Which row each row swaps with, under one turn or mirror
Q_581: [ -1.7  -5.0 -14.3  -7.9   7.0   8.4   9.2 -15.0  -6.8 -13.1  24.5   9.4
 -16.4   7.3  -1.0  -5.0 -27.1 -29.0 -21.4]
Q_793: [  6.5   4.0 -10.6  -7.8   6.2   8.2 -13.1   3.2  -9.2  -9.7  20.8  22.3
 -28.8   4.8   3.8  -9.5  -9.2 -19.2 -23.1]
Q_687: [  6.2  -7.6  -8.7 -21.7  -3.7   5.8  -2.5  -7.3   5.6 -12.1  23.9  18.3
 -21.6  16.1  13.7  -7.9  -7.6 -20.0 -22.4]
Q_855: [  8.0  -9.4  -9.5  -9.8   3.4  13.1  18.4  -7.3  -0.3  -3.8  28.5   3.0
 -23.1   1.9   2.2  -4.8  -1.7  13.4 -22.2]
Q_448: [ 21.4  -3.5 -16.1   0.7  28.6  11.0   3.8  -3.6  -0.5   4.9   8.3  -3.4
 -29.4   4.9   7.5 -16.3  -6.8  -9.0 -13.8]
Q_807: [  2.2  -4.2 -12.3 -10.0   4.4   6.7   4.4 -10.2  16.3   9.4  17.0   0.5
 -13.9   7.0   3.1  -2.5 -28.5 -23.6 -16.0]
Q_617: [ 13.4  -5.1 -21.9   4.2  18.1  24.3  14.2  -1.3  -1.2  -3.2  14.3  -0.8
 -12.5  11.5   8.3  -0.9   2.2 -19.2 -19.7]
Q_509: [ 10.3  -6.8 -17.1  -6.3 -15.0  -4.3   6.4  -3.5  -4.4   0.1  10.1  25.0
 -15.4   9.8   3.9  -3.4  -8.0 -15.6 -27.9]
Q_528: [  7.1  -7.9  -3.9  -2.6  10.7   0.9   1.0 -16.8  -9.8  -7.0  -3.5   7.7
 -16.1  14.4   0.6 -17.4 -11.1   7.8  -9.6]
Q_618: [ 24.9  -4.6 -12.7 -13.2   2.0   7.5   5.6  -5.2   4.8  -2.3 -12.7   9.2
 -14.0   5.0   0.3  -7.5  -1.2 -20.1 -20.2]
Q_21: [  3.1   3.5  -5.4  -8.4  18.5  -0.7 -10.4 -13.0  -9.7  -2.2  14.8   2.4
 -22.9   6.6  -3.7 -16.1 -22.1   3.4 -12.4]
Q_670: [ 15.5 -12.9 -21.2  -1.7  16.8  23.2  18.4  -6.4  -4.8  -5.8   8.3  -5.4
 -11.3   8.0   6.3  -8.0   3.7  -9.1 -13.2]
Q_975: [ 14.0 -13.2 -16.7  -6.8  -5.7 -10.2  10.6  -5.0  -3.5   7.6   2.5   2.5
 -17.4   6.1  -5.5 -17.4  -7.8  -0.7 -11.0]
Q_714: [ 16.2   1.9  -9.6 -11.0   0.2  14.3   4.6  -9.2  -0.4  -4.5   3.1   6.5
 -20.8  -8.4   7.2 -17.9  -9.0   9.6  -5.9]
Q_488: [ 14.2   2.5  -8.6 -10.8   6.4  13.1   6.3  -5.7   6.7   0.9   3.7  15.2
 -12.6   4.1   0.5   0.2 -21.4 -35.7 -16.3]
Q_191: [  8.0   4.2  -0.3 -12.4   4.6   3.9   0.2  -2.4 -12.6   5.2  20.8  16.1
 -23.9  11.1   0.8  -2.0 -29.9  -1.8 -19.6]
Q_327: [ 32.0  -6.9 -10.7 -10.4   8.7  -1.1   2.1 -16.1  10.8   2.1   7.5   2.8
 -27.0  -0.7   0.8 -13.9 -13.8  -1.7 -13.1]
Q_252: [ 16.0  -1.1 -15.5 -12.9   1.6  11.7  -0.2 -10.4  -9.1   4.5  16.2  13.3
 -26.2   4.6   1.6  -6.2  -6.3  18.9 -20.3]
Q_542: [ 15.0  -6.0 -22.0 -17.1  -6.7   6.4  12.8 -16.4  -2.3   2.5  19.0  18.6
 -18.9   4.9   2.7 -10.0   5.2 -23.5 -26.1]
Q_40: [  0.4   0.7 -15.2  -7.2   5.1  11.4  10.6 -10.3  -6.2  -3.7  40.5   8.7
 -14.6   5.7   0.5  -4.9  -8.3 -24.8 -18.7]
Q_480: [ -1.6  -6.0  -7.7 -19.8  -2.1   8.4   6.0 -17.4 -18.1 -12.4  16.6  18.9
 -24.3   5.5   9.0 -12.6 -12.0  -7.2 -17.4]
Q_770: [  2.6  -4.2  -8.1 -10.3  -0.2   1.6   2.9  -5.8   9.1   1.3  25.6   9.3
 -16.1   4.9  -0.7  -2.1 -21.0 -33.0 -16.9]
Q_818: [ 11.6  -9.3  -9.4  -5.0   5.4  -2.5  -1.7 -18.1  -2.3  10.5  31.8   3.5
 -13.2  10.2  -2.0  -3.8 -11.4   7.7 -16.3]
Q_37: [  9.7 -21.8 -17.9  -4.3  12.4   5.9  17.3  -2.7  -7.0  10.7   9.8   2.4
 -23.0  14.5  -7.9 -13.7 -18.6  -5.4 -15.4]
Q_67: [ -3.6   9.0 -10.0  -6.6   4.4   1.8   1.8  -2.8  -6.0  -8.0  -2.8  16.0
 -11.2   1.3  -4.5  -8.3  -5.9   5.7 -23.9]
Q_172: [  3.4   2.4 -17.4  -7.1   8.1   8.4  -2.2 -26.1  -8.2  -9.9  -6.8   0.2
 -20.3   3.0   0.2   0.0  -8.0 -22.3 -19.1]
Q_559: [ 14.2   9.1 -16.2  -5.2   2.3   9.6  -8.5   2.0  11.3  -1.2  16.3  11.3
 -14.7   7.6  -2.0 -15.1   1.3 -25.3 -28.0]
Q_101: [ 12.8   0.5 -25.1  -3.4  14.9  12.8   7.1 -12.4   3.1  -8.6   3.1  -4.0
 -10.5   1.4  -2.5 -13.0   2.6   9.2 -12.9]
Q_640: [  9.8  -0.5  -8.0  -2.4  18.7   9.1   1.5   4.8  -8.3   5.8  26.5   2.9
 -25.9  15.0  -1.8   6.5 -23.4  -5.5 -18.1]
Q_473: [  3.1  -6.0 -13.2  -8.4   7.5  11.1   8.4 -12.7  -6.5   1.4 -12.4   5.9
 -15.0   7.3   1.8  -5.2 -28.8  -4.2 -20.8]
Q_176: [ 11.8  -6.2 -11.8  -5.4   5.8   0.8   5.6  -1.7 -16.1  17.7  28.5   7.7
 -20.8  10.7   2.7  -4.0   2.5  -9.0 -14.4]
Q_461: [ 22.0  -7.7 -11.7   6.8  -9.7   6.2  14.5  -3.8  -8.6  -6.7  14.0   2.1
 -21.5   9.4  -6.4   2.2  -8.8   0.9  -7.3]
Q_65: [ 12.1 -10.0  -9.3 -12.2   6.9   9.5   7.5  -5.1  -3.4 -22.3  11.3  13.2
 -17.2   5.0   5.1  -0.5  14.6  -4.7 -18.9]
Q_888: [ 14.7   8.4 -17.2  -9.8   4.9  -0.6  12.4 -10.5   2.1   4.5   4.4  13.4
  -9.2   3.5   2.1  -1.2  14.8 -18.9 -17.5]
Q_383: [ 10.4   2.6  -4.3  -8.0   7.6   0.0  12.1 -22.6  -9.8   6.3  29.2  -4.1
 -24.7   4.5 -12.0 -11.0 -12.1  -8.4 -20.9]
Q_781: [  7.6   6.5 -17.9 -13.4   1.0   7.9  18.3 -18.2   2.5  -2.0  13.2   4.3
 -19.2  -0.9   0.3   0.5 -29.7 -24.0 -14.5]
Q_557: [  8.3   0.2 -15.6  -7.0   7.8  19.5  -0.5 -10.2  -2.1  -5.0   3.2  12.4
  -2.1   6.1   2.9 -20.4 -11.2  10.7 -15.2]
Q_419: [ 22.4  -3.5  -3.5  -0.9  -2.2  13.3  20.8   0.1  -0.1  -1.2  15.2  -1.8
 -14.6  -0.6  -2.0 -16.7   4.0 -17.9 -17.6]
Q_183: [ 15.6   7.2   0.5  -9.2   7.9  10.4   1.8 -22.9   4.0  -3.4  13.3   1.5
 -15.9   1.6 -11.3 -14.6 -14.8   6.9 -26.4]
Q_62: [  6.2  -8.2 -18.1 -10.5   7.1   7.4   4.5  -5.8  -9.2   1.1 -17.1   8.5
 -11.9  11.8   2.2  -3.6 -14.2  -6.4 -18.8]
Q_34: [  8.7   7.6 -21.3  -7.3  21.6  11.2  -1.2 -13.3   8.3 -13.1  15.3  -5.7
 -22.6   3.7  -0.2   1.5 -18.2   4.1 -15.1]
Q_29: [  3.5 -13.2 -17.0  -4.9   6.3  19.1   4.7  -7.7 -13.4 -20.2   9.2  12.6
 -18.9  19.5  -1.3   7.8  -3.7 -13.6 -20.9]
Q_782: [  5.8 -14.3  -9.7  -7.2   6.9  11.0   4.4  -2.7   1.5  -1.3   9.2  -0.2
 -16.7  11.5   1.8  -8.2  14.9 -25.2 -11.2]
Q_755: [ 15.1   9.7 -19.5   0.0  22.2  14.3   3.0   2.2   0.4  -0.8  22.7  14.6
 -20.0   1.4   6.4   9.9 -17.5  -5.1 -15.0]
Q_445: [ 10.0   3.9 -26.7 -11.5   8.2   1.4  -7.4 -16.1  11.0 -14.3  10.0   7.8
 -20.6   4.2   1.3   1.9   8.3 -12.5 -19.1]
Q_672: [ 17.2  -0.4  -9.7 -15.7   1.0  17.0  12.5  -6.0   5.1   8.7   4.5   2.8
  -3.3  14.3  -0.2  -6.5   6.2 -21.2 -21.7]
Q_307: [ -3.3 -12.9 -16.5 -14.4  10.2  -0.7  18.7   1.9   3.9 -10.5   8.3  22.5
 -21.2   1.7  -4.0  -4.2  -3.4  -9.1 -21.0]
Q_188: [  9.0   7.9  -3.1  -1.4  15.9   5.9   0.9  -9.1   0.6  -8.9  31.0   7.8
 -18.6  13.5   2.4   1.8 -22.8   5.3 -14.2]
Q_505: [ 13.6  -1.0  -5.0 -10.1  10.7   5.7  -1.3  -9.3  -4.3  -6.4  23.6   1.1
 -20.0   9.9   0.0  -7.8   1.0 -37.4 -17.0]
Q_858: [ 11.3   6.2  -8.6   1.9  18.5  15.1  -0.4 -11.3   7.1 -11.2  24.0   9.7
 -11.5  15.7  11.6   6.1 -19.8  -4.2 -17.5]
Q_303: [ 25.3  -2.9 -15.8  -5.7  10.8   1.1   1.7  -9.7  10.1  -0.8   7.5   7.4
 -17.0   3.0   1.5  -0.9 -20.2 -33.7 -19.2]
Q_859: [  6.1  12.8 -18.8   0.6  22.0  18.2   7.7 -10.4   3.2  -3.9  19.1  -1.3
 -12.9   7.2  -2.0  -2.7 -18.5   4.3  -8.6]

Q_62 swaps with Q_670
Q_303 swaps with Q_34
Q_781 swaps with Q_755
Q_37 swaps with Q_29
Q_191 swaps with Q_40
Q_461 swaps with Q_307
Q_65 swaps with Q_975
Q_183 swaps with Q_559
Q_859 swaps with Q_488
Q_448 swaps with Q_172
Q_855 swaps with Q_509
Q_176 swaps with Q_480

